In the rows, 128 means zero.
Rotation paths and how fast each direction turns (degrees per step)
Each turn is a multiple of 5 degrees from 10 to 175, or 0.
Each row of a path follows its step; steps can be skipped.

step 0: [140 122 131 129 130 123 133 131 129 126 123 133 125 130 129 127 122 127
 121 136 132 129 130 130 136 142 138 132 132 136 128 119 129 127 126 123
 126 121 125 132 134 124 128 127 130 123 134 136 130 128 133 128 128 135
 125 128 121 136 114 123 126 123 134 133 133 129 127 135 122 132]
step 1: [134 125 121 122 136 125 129 130 126 137 125 131 122 128 125 124 121 129
 131 130 125 121 119 130 132 131 130 122 125 132 126 120 130 125 121 124
 126 125 125 126 124 134 118 115 130 126 143 130 129 136 134 127 126 123
 131 135 127 133 116 135 133 125 132 127 131 125 124 122 134 126]
step 4: [133 129 117 122 128 132 133 124 139 132 123 139 128 133 125 131 133 132
 127 127 117 126 122 133 118 136 138 126 129 138 129 133 133 133 122 129
 129 126 126 122 134 126 130 130 130 126 134 124 125 131 125 133 128 122
 129 131 132 136 124 130 131 131 137 132 133 118 130 134 129 136]
step 5: [127 136 126 120 130 131 129 126 128 130 133 134 130 141 136 130 123 127
 129 128 121 124 126 129 130 128 140 127 122 129 134 122 123 126 130 133
 135 122 124 121 121 124 123 131 125 128 130 126 126 146 140 129 127 125
 121 125 126 131 127 130 128 124 130 133 131 124 132 129 122 142]
step 6: [138 130 121 124 125 122 122 128 124 130 128 136 135 137 123 135 130 129
 118 121 123 126 128 126 133 135 131 126 131 125 130 131 130 126 122 129
 126 121 133 119 127 125 119 134 131 119 133 124 127 139 130 127 135 136
 130 123 127 124 119 127 131 132 121 128 130 136 119 134 124 135]
step 8: [144 119 130 126 126 132 129 128 132 137 127 132 126 142 132 120 131 134
 131 128 127 132 123 121 137 128 123 120 130 128 124 124 129 134 126 121
 132 121 126 128 126 126 123 126 121 128 133 125 126 135 137 119 134 121
 132 132 128 135 127 132 128 125 134 130 136 134 130 132 127 132]
step 10: [132 124 126 131 120 125 128 123 128 128 123 126 131 134 126 134 135 138
 119 129 117 123 130 131 131 135 129 126 134 128 134 116 129 123 118 129
 129 133 120 128 126 123 126 119 122 121 129 134 117 136 127 128 125 128
 138 129 136 137 125 127 129 121 133 126 126 129 133 127 122 126]
step 11: [130 133 116 124 124 133 137 125 137 138 127 125 143 133 134 129 128 129
 128 119 127 126 127 130 130 135 126 124 125 132 128 129 133 131 128 131
 133 138 128 124 131 126 118 127 123 128 137 129 115 134 124 128 129 123
 125 134 124 137 121 126 131 124 126 125 136 129 137 127 129 126]
step 12: [135 128 124 127 125 133 137 129 135 129 122 128 126 145 133 130 136 124
 120 119 128 126 125 128 136 124 139 125 121 128 138 126 127 118 132 125
 130 125 126 120 129 121 123 132 129 120 126 125 127 128 133 129 132 133
 122 135 130 129 124 121 127 126 127 131 130 120 136 130 126 126]
step 13: [131 124 129 121 125 129 138 136 128 132 128 130 133 136 119 128 130 130
 122 133 119 128 119 124 124 136 133 134 125 131 126 118 133 121 130 124
 132 127 136 122 137 122 130 130 132 116 134 131 124 140 132 124 126 134
 121 130 124 132 121 127 124 123 126 125 124 129 120 132 125 126]
Speeds:
[127 127 130 132 129 127 128 129 129 129 127 127 126 128 128 128 126 129
 130 129 127 129 127 129 127 127 128 126 131 126 126 128 129 129 128 126
 126 126 129 128 128 127 127 126 127 129 128 128 127 128 129 126 128 127
 130 129 129 127 129 127 126 128 130 128 129 128 125 127 128 127] => 55
[129 127 130 128 129 128 129 130 129 128 128 128 128 128 128 128 130 128
 128 127 129 129 126 126 128 127 125 127 126 129 127 129 126 126 131 129
 127 127 129 127 128 129 126 128 128 128 131 131 130 130 129 131 128 129
 129 127 128 127 127 127 128 130 127 129 127 129 128 129 130 125] => 65
